(in the rows, 128 means zero)
Each path below is one point turned by a fixed rotation once a step. After each direction that follows a path, write how fast that rotation turns it, in degrees each step (0 if it stays still).
Each turn is a multiple of 5 degrees from 10 to 175, or 0.
Each row of a path follows its step; steps can be skipped.

step 1: [117 128 124 119 127 126 128 129 124 134 125 123 130 136 133 131 123 128
 123 131 120 138 121 124 133 135 130 137 125 127 130 123 132 121 132 117
 123 130 122 121 131 128 122 115 127 128 135 133 126 123 131 122 121 126
 125 121 121 130 128 129 125 130]
step 2: [139 125 123 126 121 125 126 128 127 116 128 127 131 119 124 125 128 132
 130 117 126 120 129 127 134 114 121 129 136 119 127 124 125 129 126 128
 123 119 131 138 127 128 127 130 128 127 127 125 127 128 129 125 122 126
 127 125 132 130 124 141 132 135]
step 4: [127 131 129 129 133 126 130 135 125 139 127 120 122 117 137 121 132 137
 127 136 135 127 127 136 131 122 122 117 132 126 138 127 127 126 121 128
 123 126 131 130 126 132 133 131 132 129 121 135 122 130 117 136 128 131
 128 125 127 126 134 126 127 130]
step 5: [136 125 127 123 129 136 125 129 127 127 128 126 127 132 122 132 121 131
 121 123 119 137 134 129 123 127 135 137 122 141 119 133 123 128 135 113
 125 126 129 119 131 131 130 128 122 131 131 131 128 127 121 132 130 136
 126 125 125 126 129 128 126 125]
step 6: [128 117 135 128 122 123 131 131 123 129 131 124 123 131 127 129 140 124
 135 123 121 124 127 126 128 127 129 115 132 126 125 130 137 127 132 127
 126 126 129 145 116 125 129 126 126 134 127 124 135 130 124 122 136 122
 126 125 128 130 129 134 126 133]
step 7: [123 128 121 131 131 125 122 130 122 129 131 133 135 130 137 132 123 120
 125 135 132 125 132 114 124 126 136 133 132 134 137 125 124 142 122 122
 130 128 132 121 132 118 123 123 127 135 128 124 129 129 139 128 127 130
 133 125 125 125 131 127 130 129]
step 9: [132 127 131 134 133 132 129 120 133 122 133 134 125 126 123 133 127 132
 138 128 128 140 129 126 114 128 122 130 135 138 126 129 124 136 129 128
 129 134 136 130 139 133 130 132 122 127 120 130 133 133 129 135 127 135
 130 133 128 135 120 126 128 128]
step 10: [122 133 137 125 121 117 133 128 124 133 127 119 115 129 131 133 135 118
 124 133 126 128 119 131 129 144 133 126 126 128 132 126 132 122 131 132
 127 124 128 128 128 128 124 130 131 128 126 131 131 130 120 132 129 128
 124 129 130 133 140 131 128 122]
step 11: [124 125 127 123 130 131 125 129 127 117 133 130 135 123 131 130 121 127
 131 130 137 132 132 126 135 124 130 137 129 132 130 131 143 134 128 118
 122 126 129 121 127 133 130 127 119 130 128 121 118 131 127 124 124 132
 121 123 133 128 128 136 140 127]
step 14: [135 130 131 123 124 134 133 126 132 131 120 124 125 128 129 129 123 130
 116 141 123 121 120 135 127 126 128 127 132 122 123 131 114 130 128 126
 126 119 127 122 130 130 119 129 132 124 132 130 128 127 126 134 117 136
 127 129 125 128 137 130 132 120]
Speeds:
[129 128 129 128 126 128 129 128 128 127 129 128 128 131 130 129 128 126
 129 129 130 124 126 128 128 127 130 130 129 127 130 129 129 129 129 128
 128 125 127 131 127 127 128 131 127 128 128 126 127 126 131 129 129 130
 126 126 129 126 128 128 128 126]
90
[126 126 127 127 127 132 124 129 128 127 128 127 127 127 127 127 128 128
 130 126 125 128 128 129 127 126 129 129 127 127 125 129 126 129 129 130
 126 127 128 128 128 129 129 129 126 128 131 126 126 128 128 128 127 129
 129 128 131 129 127 129 128 126]
115

step 1: [113 129 136 132 133 124 132 124 126 124 136 129 127 127 127 133 126 127
 123 133 123 128 128 129 128 133 134 136 113 133 134 127 125 120 135 136
 126 123 128 129 135 131 128 128 118 134 130 124 123 134 130 127 127 129
 132 120 126 128 129 120 128 135]
step 2: [130 127 115 127 123 119 122 129 117 132 133 132 136 126 129 127 127 128
 129 130 123 129 123 129 131 131 125 117 130 127 131 130 133 121 122 129
 122 130 129 128 119 126 139 121 125 129 125 122 131 129 128 135 128 134
 126 123 122 133 127 128 123 114]
step 4: [126 122 142 136 123 130 125 121 128 134 125 123 124 131 124 122 133 134
 128 136 128 120 125 134 133 129 125 129 118 125 131 122 119 127 131 134
 126 130 126 130 133 120 125 133 129 127 126 124 136 127 127 126 114 126
 132 130 121 127 132 129 135 132]
step 5: [130 134 124 131 131 128 134 136 130 129 132 135 130 130 135 122 130 142
 133 124 128 125 130 136 129 130 125 131 137 136 126 124 129 122 123 122
 126 134 126 137 130 134 132 114 132 131 129 127 136 135 129 127 131 130
 129 121 124 123 122 127 119 128]
step 6: [121 143 123 124 129 131 124 122 135 117 130 129 130 121 122 134 126 128
 125 129 137 140 131 126 128 129 135 131 125 125 131 134 132 123 132 134
 131 129 130 124 132 130 131 131 127 136 136 118 125 129 131 122 131 118
 124 126 127 126 130 125 129 124]
step 7: [129 122 129 124 131 117 123 125 122 126 126 128 129 126 121 125 128 122
 123 136 121 120 126 129 138 132 120 128 126 132 135 122 128 131 136 130
 130 122 128 135 117 121 132 133 131 131 131 126 127 128 122 127 128 136
 121 132 118 134 133 128 127 123]
step 8: [140 130 117 128 126 123 130 131 129 130 130 129 135 136 128 135 131 140
 126 128 131 123 131 127 121 125 124 127 131 137 125 130 124 134 125 130
 127 136 132 131 132 123 133 132 125 123 118 130 133 134 129 125 128 132
 129 121 142 134 133 129 128 134]
step 10: [117 127 126 126 120 124 131 130 124 129 130 135 132 129 130 118 124 122
 130 136 119 126 129 138 134 128 129 132 131 130 133 127 134 124 134 124
 124 128 115 138 133 132 129 129 130 137 125 127 127 130 124 125 123 133
 123 125 126 118 121 132 120 130]
step 11: [126 130 117 125 129 126 120 131 131 124 127 133 125 127 131 130 131 132
 123 125 131 131 131 128 118 123 130 128 134 126 127 132 123 131 128 131
 139 141 132 132 132 119 130 120 124 134 122 113 122 125 129 127 125 125
 129 128 127 136 131 125 126 120]
step 13: [129 125 124 129 123 133 127 127 121 127 131 125 130 123 129 132 127 140
 133 121 125 121 129 130 139 133 128 131 126 134 131 124 117 130 131 129
 116 130 123 135 134 122 128 139 128 125 128 130 127 131 127 121 125 136
 129 118 135 124 124 126 122 130]
Speeds:
[128 130 129 125 129 129 129 126 126 124 128 127 127 129 125 128 130 126
 128 129 127 128 127 129 129 129 129 129 129 127 126 129 128 127 129 125
 127 129 129 126 129 127 127 126 126 127 129 127 129 128 129 130 127 128
 128 129 129 128 130 127 129 131]
130

step 0: [115 136 119 129 126 123 128 130 125 122 125 124 125 131 133 124 122 131
 127 127 131 121 126 127 123 120 123 130 126 124 141 136 127 133 121 128
 133 131 123 120 135 132 129 124 139 135 135 135 129 117 133 121 137 123
 127 126 126 129 124 129 129 125]
step 1: [123 126 125 130 127 128 144 133 128 122 123 129 120 130 128 126 134 137
 138 130 130 125 128 127 124 115 128 130 123 124 126 120 127 135 126 136
 133 129 128 125 132 121 122 125 120 122 141 131 135 122 129 126 122 122
 123 130 135 127 126 127 134 134]
step 2: [125 117 126 129 128 123 124 131 127 116 131 121 116 130 128 127 134 131
 123 136 125 118 134 125 121 128 128 135 132 131 130 119 119 130 121 127
 127 123 127 122 130 126 122 130 123 133 132 125 128 125 129 122 137 142
 131 122 136 133 129 133 126 129]
step 4: [123 129 120 125 129 121 135 135 126 124 123 135 127 128 122 132 125 128
 128 134 131 118 124 128 129 117 121 133 128 127 140 121 128 134 121 123
 134 129 139 133 127 138 124 115 127 137 133 125 130 130 127 119 130 128
 126 130 126 123 130 123 136 123]
step 5: [116 125 118 128 121 131 129 139 127 123 129 128 119 128 124 122 133 140
 129 132 126 122 120 130 117 126 131 135 123 130 134 130 132 136 132 134
 129 130 125 129 123 129 126 127 133 135 129 135 129 120 133 135 138 127
 128 132 137 124 130 128 130 135]
step 6: [125 113 119 131 131 119 135 132 121 123 130 127 132 127 136 131 130 127
 122 120 130 120 133 131 121 124 131 137 123 132 123 121 120 129 126 139
 132 125 131 126 128 126 112 126 130 127 127 129 132 122 128 125 127 127
 120 128 129 130 128 136 132 130]
step 9: [119 127 127 138 121 125 127 126 126 126 126 130 123 138 129 133 127 135
 131 137 135 125 125 124 121 126 122 137 132 129 135 118 121 125 125 128
 129 128 132 131 130 133 123 123 132 128 127 127 128 114 129 128 142 122
 121 127 130 121 131 134 140 125]
step 10: [119 120 124 124 121 124 133 129 118 126 123 121 128 124 129 124 125 126
 135 134 118 123 124 128 130 126 135 136 133 122 129 125 125 133 128 144
 134 130 129 125 131 126 125 128 132 129 132 138 139 119 129 126 135 134
 128 131 127 127 117 128 130 131]
step 11: [124 116 121 130 123 125 136 130 136 121 126 124 118 122 126 136 131 132
 128 120 128 127 131 132 123 124 131 135 130 126 144 124 117 127 128 129
 132 134 133 124 135 127 122 125 128 132 126 127 133 132 121 123 120 131
 130 124 137 128 123 131 131 122]
step 14: [124 124 125 133 126 121 128 140 123 118 117 126 124 127 121 136 130 130
 135 133 126 128 132 126 120 123 114 133 135 121 133 123 132 134 127 132
 123 129 129 131 132 129 123 126 132 132 131 135 133 122 137 126 126 124
 126 130 135 130 121 134 130 137]
Speeds:
[126 126 128 129 127 130 128 127 128 128 129 130 129 129 126 129 129 128
 129 130 129 129 128 126 129 128 129 125 126 130 125 127 128 129 129 128
 129 127 128 127 128 128 127 129 129 131 130 126 130 127 128 129 129 128
 128 125 128 125 130 130 128 130]
95
[127 126 127 128 127 126 129 127 126 127 128 129 128 127 129 128 127 128
 129 125 128 126 126 126 131 128 129 128 128 129 124 129 127 128 127 127
 128 126 128 130 128 128 128 126 126 128 129 127 128 127 127 126 125 129
 129 132 128 128 129 127 127 128]
160
[129 129 131 129 130 128 128 129 127 127 128 127 128 128 127 129 128 128
 127 129 130 127 130 125 129 128 128 129 126 127 127 128 128 128 129 128
 127 129 126 127 129 126 127 127 124 127 128 125 127 126 132 127 127 129
 126 127 130 130 128 128 126 128]
65
[126 127 128 127 131 126 127 130 129 129 127 128 128 129 128 129 131 129
 130 127 128 130 128 129 128 129 128 129 128 129 127 127 126 130 130 129
 129 128 127 127 131 125 127 127 129 129 130 129 129 126 127 131 129 129
 126 131 127 130 128 126 127 127]
80

step 1: [129 123 117 123 134 129 122 118 129 123 122 130 125 126 130 131 128 121
 136 133 132 126 138 130 126 136 121 119 130 122 137 127 133 132 137 133
 126 130 127 130 133 127 123 123 127 137 125 131 139 126 124 130 127 123
 139 132 132 130 129 126 114 132]
step 2: [125 136 131 130 130 127 117 126 126 128 134 137 135 135 130 135 131 129
 123 133 125 128 126 125 123 129 130 127 127 131 132 134 139 126 131 124
 119 130 125 134 131 141 127 133 126 131 126 127 128 123 114 135 126 121
 129 124 131 118 129 141 119 126]
step 3: [122 135 122 130 126 125 135 136 124 131 127 134 129 127 129 127 127 121
 125 136 122 139 126 129 138 126 119 115 130 123 131 138 124 128 126 124
 123 126 129 127 132 133 134 129 121 122 128 126 135 125 128 139 136 123
 130 138 126 120 123 125 134 120]
step 4: [141 120 134 130 132 125 131 126 128 130 120 129 134 124 120 133 136 130
 130 133 132 136 134 127 138 130 131 124 125 128 124 123 133 123 126 123
 126 130 123 132 132 121 133 125 135 138 123 126 134 120 130 128 131 120
 129 135 129 116 133 121 128 118]
step 5: [121 133 131 121 130 130 135 118 125 131 131 129 127 126 131 124 135 131
 130 117 128 134 130 121 122 123 130 133 124 128 139 129 140 131 127 124
 133 126 127 133 128 123 135 117 133 137 136 120 130 124 123 132 130 125
 122 137 127 127 124 137 125 118]
step 7: [126 118 135 127 129 126 124 132 124 120 127 133 142 132 123 132 131 127
 133 139 120 119 133 128 126 122 134 128 132 123 128 128 125 123 132 121
 127 124 129 126 135 134 128 123 120 132 126 127 140 122 121 125 127 126
 125 124 135 123 123 142 124 125]
step 11: [131 129 131 134 132 134 125 129 125 127 133 136 129 122 140 130 126 133
 133 133 124 123 141 120 124 140 124 123 134 127 139 127 132 135 134 130
 132 129 136 128 133 122 138 128 130 121 126 127 126 130 130 138 126 116
 129 134 132 128 130 128 121 126]
step 12: [120 124 121 121 131 128 127 127 135 126 128 140 131 135 129 137 140 120
 130 140 117 126 128 122 128 130 132 123 128 122 134 120 134 132 125 129
 125 131 133 129 134 132 125 122 123 134 135 132 136 118 127 130 127 120
 127 123 130 122 126 126 129 136]
step 13: [126 135 132 129 128 124 127 121 127 128 126 126 130 130 124 136 130 124
 126 127 135 126 128 129 136 120 121 116 134 125 140 134 133 129 137 128
 120 128 126 137 137 129 128 134 121 134 118 128 130 120 115 132 131 125
 125 126 118 127 128 125 132 122]
step 14: [126 129 129 139 119 124 124 125 131 130 120 142 126 135 131 129 137 128
 131 131 126 138 131 126 135 126 124 123 125 129 127 133 128 125 120 120
 131 127 132 134 133 126 141 135 132 130 125 125 125 134 126 130 135 130
 129 132 127 120 130 134 122 114]
Speeds:
[126 127 126 128 129 127 125 130 128 127 127 127 130 129 129 126 129 129
 127 130 130 130 128 129 128 127 128 127 129 128 127 128 128 128 129 131
 126 126 129 128 129 128 129 129 130 127 127 128 128 128 126 127 130 128
 124 127 127 125 126 128 130 129]
70
[129 129 129 128 128 128 127 126 129 127 126 129 126 125 129 128 129 129
 128 131 129 129 128 129 129 130 127 126 131 129 127 127 128 128 127 130
 131 128 130 130 128 128 128 129 127 129 128 128 130 131 131 128 128 129
 129 129 129 128 130 130 129 128]
140
